In the data rows, 50 means zero.
Here are some points, each followed by its number:
array([54., 49., 50., 50., 51., 51., 51., 50., 73., 42., 73., 62., 50., 64., 32., 81., 48., 46.,
       45., 46., 49., 46., 55., 33., 79., 39., 84., 70., 50., 75., 21., 81.]) 0
array([49., 48., 48., 49., 50., 49., 50., 43., 73., 45., 67., 59., 50., 62., 40., 75., 68., 42.,
       61., 55., 50., 60., 43., 75., 79., 45., 72., 65., 51., 67., 38., 71.]) 1
array([54., 48., 50., 51., 51., 51., 50., 53., 72., 41., 73., 61., 49., 68., 31., 85., 43., 48.,
       39., 43., 50., 42., 58., 24., 77., 36., 90., 68., 50., 76., 19., 86.]) 2
array([81., 33., 72., 59., 46., 63., 45., 95.,  9., 70., 17., 36., 56., 30., 53., 20., 55., 48.,
       53., 52., 51., 56., 45., 65., 24., 62., 24., 37., 54., 31., 55., 27.]) 3
array([72., 41., 62., 58., 49., 60., 45., 91., 20., 62., 32., 38., 52., 36., 53., 20., 41., 55.,
       46., 48., 53., 49., 45., 48., 17., 66., 24., 33., 53., 30., 56., 22.]) 4
array([52., 48., 49., 49., 51., 51., 50., 48., 73., 44., 70., 61., 50., 64., 37., 81., 56., 44.,
       52., 50., 49., 52., 48., 50., 81., 42., 77., 66., 50., 72., 30., 84.]) 5
array([43., 53., 48., 50., 50., 50., 52., 50., 28., 53., 37., 40., 48., 38., 57., 24., 22., 57.,
       39., 43., 48., 41., 59., 28., 17., 59., 24., 33., 48., 29., 63., 20.]) 6
array([34., 65., 41., 47., 50., 41., 60., 29., 33., 53., 38., 42., 48., 39., 56., 27., 42., 55.,
       47., 48., 49., 45., 56., 45., 32., 54., 34., 39., 48., 35., 56., 29.]) 7
array([53., 48., 49., 50., 51., 51., 51., 53., 70., 42., 72., 60., 49., 66., 31., 81., 46., 47.,
       42., 45., 49., 44., 56., 30., 82., 38., 86., 70., 49., 74., 19., 89.]) 8
array([39., 54., 45., 49., 50., 48., 54., 44., 27., 53., 35., 40., 48., 38., 57., 24., 22., 55.,
       39., 44., 48., 41., 60., 27., 18., 57., 27., 34., 49., 30., 63., 21.]) 9
array([53., 53., 52., 52., 51., 53., 48., 64., 28., 57., 37., 40., 48., 37., 56., 24., 30., 62.,
       41., 46., 48., 44., 51., 38., 33., 54., 34., 39., 48., 36., 56., 30.]) 10
New points follow, each followed by the numbers of its three nearest points above, nearest first.
array([46., 48., 48., 48., 50., 49., 49., 40., 75., 45., 62., 59., 51., 62., 45., 72., 79., 41.,
       67., 61., 51., 67., 41., 92., 76., 45., 64., 59., 52., 62., 43., 69.]) 1 5 0
array([53., 52., 52., 52., 51., 54., 47., 67., 27., 56., 37., 40., 49., 38., 55., 24., 30., 61.,
       42., 46., 50., 45., 50., 36., 38., 49., 39., 41., 48., 39., 54., 32.]) 10 6 9
array([33., 65., 41., 47., 50., 39., 61., 27., 33., 54., 39., 41., 49., 38., 56., 26., 45., 53.,
       49., 49., 49., 46., 54., 46., 31., 55., 33., 38., 49., 33., 58., 28.]) 7 9 6
array([73., 39., 63., 58., 49., 62., 45., 91., 17., 63., 30., 37., 52., 35., 53., 19., 43., 54.,
       47., 50., 53., 50., 45., 47.,  8., 74., 16., 30., 55., 25., 56., 17.]) 4 3 10
array([47., 48., 48., 48., 50., 49., 50., 41., 75., 45., 61., 59., 51., 60., 43., 76., 75., 41.,
       64., 59., 50., 64., 41., 87., 76., 44., 67., 61., 52., 66., 41., 72.]) 1 5 0
array([56., 49., 53., 53., 51., 55., 46., 69., 27., 55., 36., 40., 49., 38., 55., 24., 32., 60.,
       44., 47., 51., 47., 48., 40., 44., 45., 41., 43., 49., 41., 56., 35.]) 10 6 9
array([48., 49., 50., 48., 50., 50., 45., 44., 75., 44., 59., 59., 52., 60., 56., 70., 69., 42.,
       62., 59., 50., 61., 45., 81., 73., 44., 56., 60., 52., 58., 57., 61.]) 1 5 0
array([47., 48., 49., 48., 49., 49., 47., 42., 75., 45., 63., 59., 51., 61., 49., 70., 79., 41.,
       68., 60., 51., 63., 43., 94., 75., 45., 61., 59., 52., 59., 51., 62.]) 1 5 0
array([35., 63., 42., 47., 50., 39., 59., 27., 36., 51., 40., 42., 49., 39., 55., 29., 44., 54.,
       48., 49., 49., 44., 54., 41., 33., 54., 33., 39., 49., 35., 57., 28.]) 7 9 6
array([33., 64., 40., 47., 50., 40., 61., 29., 34., 54., 38., 41., 48., 38., 56., 27., 45., 55.,
       49., 48., 49., 46., 54., 45., 32., 54., 34., 39., 50., 34., 56., 28.]) 7 9 6
array([48., 49., 49., 48., 50., 49., 46., 43., 78., 44., 60., 59., 51., 59., 51., 70., 75., 41.,
       67., 60., 50., 63., 44., 81., 72., 44., 62., 58., 52., 60., 52., 63.]) 1 5 0
array([33., 65., 41., 47., 49., 39., 60., 27., 32., 54., 39., 41., 49., 39., 56., 27., 44., 54.,
       48., 49., 49., 46., 54., 46., 30., 56., 33., 37., 49., 33., 59., 27.]) 7 9 6
array([47., 49., 49., 48., 50., 50., 46., 44., 74., 45., 61., 59., 52., 60., 52., 74., 77., 41.,
       65., 61., 50., 64., 44., 84., 70., 45., 57., 58., 53., 61., 54., 63.]) 1 5 0
array([48., 49., 50., 48., 50., 50., 45., 45., 75., 44., 60., 58., 52., 60., 53., 67., 71., 41.,
       63., 57., 50., 63., 45., 74., 68., 44., 56., 59., 53., 58., 55., 63.]) 1 5 0
array([47., 48., 50., 48., 50., 49., 44., 43., 74., 44., 56., 58., 52., 58., 56., 68., 70., 42.,
       61., 55., 50., 60., 45., 73., 69., 45., 53., 59., 52., 57., 61., 61.]) 1 5 0
array([46., 49., 50., 48., 50., 50., 44., 41., 74., 44., 56., 59., 52., 57., 58., 67., 66., 42.,
       61., 55., 50., 57., 46., 72., 67., 45., 53., 59., 53., 55., 58., 61.]) 1 5 0
array([63., 47., 55., 54., 51., 57., 46., 77., 27., 56., 35., 40., 50., 38., 55., 24., 34., 58.,
       43., 47., 52., 47., 47., 40., 43., 46., 44., 42., 48., 42., 55., 36.]) 10 4 6
array([47., 48., 48., 48., 50., 49., 50., 40., 79., 45., 63., 59., 51., 62., 44., 72., 78., 41.,
       67., 61., 50., 66., 41., 89., 79., 44., 68., 61., 52., 65., 40., 71.]) 1 5 0
array([80., 33., 74., 58., 46., 64., 45., 92.,  9., 69., 17., 37., 57., 31., 54., 23., 62., 43.,
       59., 53., 50., 57., 45., 63., 30., 55., 32., 39., 51., 36., 56., 30.]) 3 4 10
array([46., 49., 48., 48., 50., 49., 49., 40., 78., 45., 64., 58., 51., 62., 46., 73., 79., 41.,
       70., 63., 51., 64., 42., 94., 76., 45., 64., 60., 53., 61., 45., 66.]) 1 5 0
array([48., 48., 48., 48., 50., 49., 50., 42., 76., 45., 66., 59., 50., 61., 41., 73., 76., 41.,
       67., 59., 50., 65., 41., 89., 78., 45., 70., 61., 52., 66., 39., 70.]) 1 5 0
